In the rows, zero is written as 128.
Rotation paths and how fast each direction turns (deg/step):
Each turn is a multiple of 5 degrees from 10 to 175, or 0.
Path 1:
[125 125 127 124 118 123 143 128 131 121]
[127 122 124 123 134 136 143 134 126 133]
[122 131 136 116 125 124 138 127 122 127]
[125 122 123 128 122 127 145 131 132 123]
[126 125 129 118 134 135 140 133 122 135]
[121 129 134 119 123 120 140 126 125 123]
[127 121 122 127 127 133 145 132 131 126]
[124 128 133 115 131 130 138 132 120 134]
[122 126 130 123 122 122 143 127 128 120]
[129 122 123 123 130 135 143 133 129 133]
Speeds:
[126 124 123 134 131 129 130 127 130 123] => 135
[122 127 126 126 134 128 125 131 122 130] => 130
Path 2:
[121 118 138 132 136 135 134 128 134 132]
[124 123 136 131 126 139 126 143 135 131]
[121 133 135 124 126 122 120 141 139 132]
[121 128 134 122 140 116 132 131 135 130]
[117 127 128 124 142 131 137 136 125 124]
[110 133 127 128 128 137 128 135 126 130]
[115 131 128 127 127 131 125 125 141 139]
[129 121 133 123 134 130 135 131 140 139]
[125 123 136 123 128 129 136 143 125 136]
[115 132 140 129 127 122 128 136 125 131]
Speeds:
[132 127 126 128 125 132 124 130 136 130] => 70
[127 132 124 127 133 126 126 131 130 121] => 45
Path 3:
[139 129 127 120 138 133 132 137 133 126]
[138 124 136 131 136 130 120 137 131 128]
[138 128 129 131 124 128 115 132 128 140]
[141 122 124 126 123 128 127 119 135 134]
[132 116 122 127 136 121 125 118 135 126]
[130 133 116 127 140 119 121 125 128 126]
[139 142 125 128 134 125 130 126 130 120]
[136 131 137 138 129 121 129 132 133 121]
[133 129 125 144 124 119 127 132 129 135]
[136 126 121 137 126 130 139 123 127 138]
Speeds:
[123 127 126 131 129 124 121 131 125 131] => 115
[128 124 127 125 128 126 127 120 123 130] => 55
Path 4:
[116 130 136 123 120 131 134 130 123 132]
[115 139 129 129 133 122 133 133 131 128]
[115 129 122 122 128 131 122 124 130 116]
[120 117 124 124 123 124 125 134 135 130]
[127 126 139 127 127 121 117 135 133 126]
[129 127 136 127 120 125 134 127 135 117]
[128 137 125 128 114 128 130 136 130 126]
[127 137 127 111 128 125 129 129 131 131]
[124 129 122 123 125 111 127 123 124 124]
[118 123 132 122 118 127 123 126 119 128]
Speeds:
[128 130 124 136 127 122 126 132 127 128] => 155
Path 5:
[133 132 138 122 134 125 133 140 128 123]
[124 133 131 134 125 126 117 131 124 139]
[122 139 126 121 136 126 128 123 134 121]
[124 122 120 129 132 128 134 134 128 142]
[138 134 121 120 123 139 125 125 132 127]
[128 121 119 129 120 117 125 130 135 124]
[137 119 134 119 135 127 125 120 126 128]
[117 120 127 131 123 134 121 128 122 121]
[132 131 128 132 131 126 139 117 120 122]
[122 123 138 130 120 132 137 133 131 132]
Speeds:
[131 120 128 128 125 129 128 124 126 123] => 35
[124 129 123 129 129 134 135 125 126 129] => 70
Path 6:
[138 134 129 116 130 119 126 137 125 126]
[136 139 131 132 128 124 117 121 126 125]
[134 143 136 131 132 133 130 135 125 128]
[129 133 144 128 124 117 132 128 126 125]
[136 132 135 128 121 126 126 127 121 142]
[135 134 129 126 140 117 132 127 126 133]
[141 134 130 122 126 121 122 137 124 122]
[131 144 133 131 131 127 120 121 126 127]
[133 137 141 135 131 129 134 137 123 127]
[127 134 141 122 122 118 132 126 125 132]
Speeds:
[123 130 128 131 129 124 123 133 127 131] => 0
Path 7:
[128 122 125 124 127 135 142 132 126 123]
[120 134 133 127 118 130 130 125 129 121]
[130 134 140 130 128 124 133 134 123 133]
[118 119 132 125 133 120 135 128 124 129]
[120 136 123 128 128 133 136 120 126 133]
[127 127 125 136 118 132 137 134 122 130]
[122 126 131 124 122 123 135 135 138 127]
[129 137 133 116 131 128 137 130 124 127]
[121 124 138 132 127 130 132 122 120 126]
[118 135 128 137 131 122 132 128 129 133]
Speeds:
[128 125 126 120 133 130 131 125 128 128] => 100
Path 8:
[117 121 131 122 128 133 133 129 120 120]
[123 140 123 124 117 126 123 124 126 122]
[129 129 116 121 131 128 130 129 142 125]
[125 127 120 132 140 125 135 118 122 132]
[127 130 122 130 126 123 124 138 117 137]
[122 125 131 121 136 125 121 137 128 118]
[133 135 132 119 130 120 126 116 124 123]
[129 134 128 122 131 126 130 130 137 142]
[123 128 132 135 143 137 124 126 125 132]
[138 136 132 135 128 128 128 136 117 126]
Speeds:
[132 126 129 125 132 132 133 126 124 123] => 125
[125 125 128 129 129 132 129 128 123 136] => 85
[131 130 123 136 132 128 130 131 128 128] => 65
Path 9:
[125 128 129 113 124 127 126 124 118 123]
[124 128 131 122 115 127 132 130 140 121]
[126 116 131 126 117 122 121 127 123 135]
[119 123 132 116 132 120 133 122 132 123]
[119 122 122 131 125 121 121 136 137 131]
[117 120 137 127 134 127 129 131 119 131]
[113 130 116 127 131 127 135 130 130 125]
[120 129 129 125 125 137 121 137 125 136]
[122 123 128 127 125 136 141 125 120 127]
[122 134 119 119 121 134 124 123 131 134]
Speeds:
[129 125 122 132 125 126 135 130 130 126] => 155
[127 130 128 128 129 123 133 122 122 132] => 125
[126 134 126 129 127 134 130 132 122 127] => 40
Path 10:
[130 131 123 133 124 139 135 122 129 137]
[134 137 119 130 124 131 138 126 133 131]
[140 138 126 124 130 132 136 134 130 125]
[139 133 135 122 133 137 129 130 130 127]
[133 126 134 123 135 136 129 118 135 129]
[130 125 124 125 133 130 137 115 133 123]
[135 123 121 128 132 129 137 122 123 119]
[140 125 123 127 128 134 130 126 117 126]
[136 131 123 122 125 136 124 122 121 134]
[128 139 122 120 128 132 131 119 126 134]
Speeds:
[131 128 132 129 130 128 130 130 137 126] => 35
[129 125 131 129 126 133 122 125 130 134] => 85
Path 11:
[142 140 126 126 129 128 125 128 116 133]
[141 138 140 127 120 131 125 126 132 132]
[128 141 131 122 132 130 128 122 132 142]
[136 134 137 128 141 138 125 126 123 132]
[136 136 136 118 132 138 123 134 138 124]
[136 136 119 118 136 132 121 131 129 136]
[148 127 130 129 130 131 121 128 129 133]
[137 129 132 121 127 131 128 123 144 136]
[134 128 127 124 144 132 132 119 130 137]
[141 124 134 124 139 136 132 126 132 120]
Speeds:
[134 128 122 127 122 125 124 130 127 128] => 65
[123 131 125 123 126 127 129 129 135 130] => 130
Path 12:
[120 133 127 131 141 136 123 127 136 126]
[125 130 132 135 128 119 130 126 120 115]
[123 134 120 137 120 128 135 126 137 133]
[129 140 131 118 131 133 128 123 136 118]
[125 119 126 132 117 130 132 135 129 115]
[135 137 118 129 124 139 132 127 121 131]
[138 123 122 125 135 128 122 128 136 117]
[124 130 129 138 127 136 119 137 122 123]
[137 131 123 138 127 124 126 114 124 128]
[123 132 122 127 129 124 117 132 141 127]
Speeds:
[133 132 123 126 129 125 130 129 132 133] => 115
[123 132 131 132 128 122 126 124 131 129] => 45
Path 13:
[117 127 128 125 123 120 115 125 121 135]
[123 125 137 125 135 115 126 125 117 126]
[128 121 128 130 132 122 117 119 120 135]
[129 126 146 125 133 123 117 126 125 129]
[122 125 134 135 135 125 121 126 125 142]
[116 129 138 123 124 121 115 129 124 131]
[119 126 132 129 137 116 129 126 119 132]
[127 123 128 123 127 119 113 120 118 131]
[130 124 142 128 139 119 124 124 122 128]
[126 124 132 133 130 126 113 124 126 141]
Speeds:
[124 128 123 125 126 123 131 128 123 125] => 65
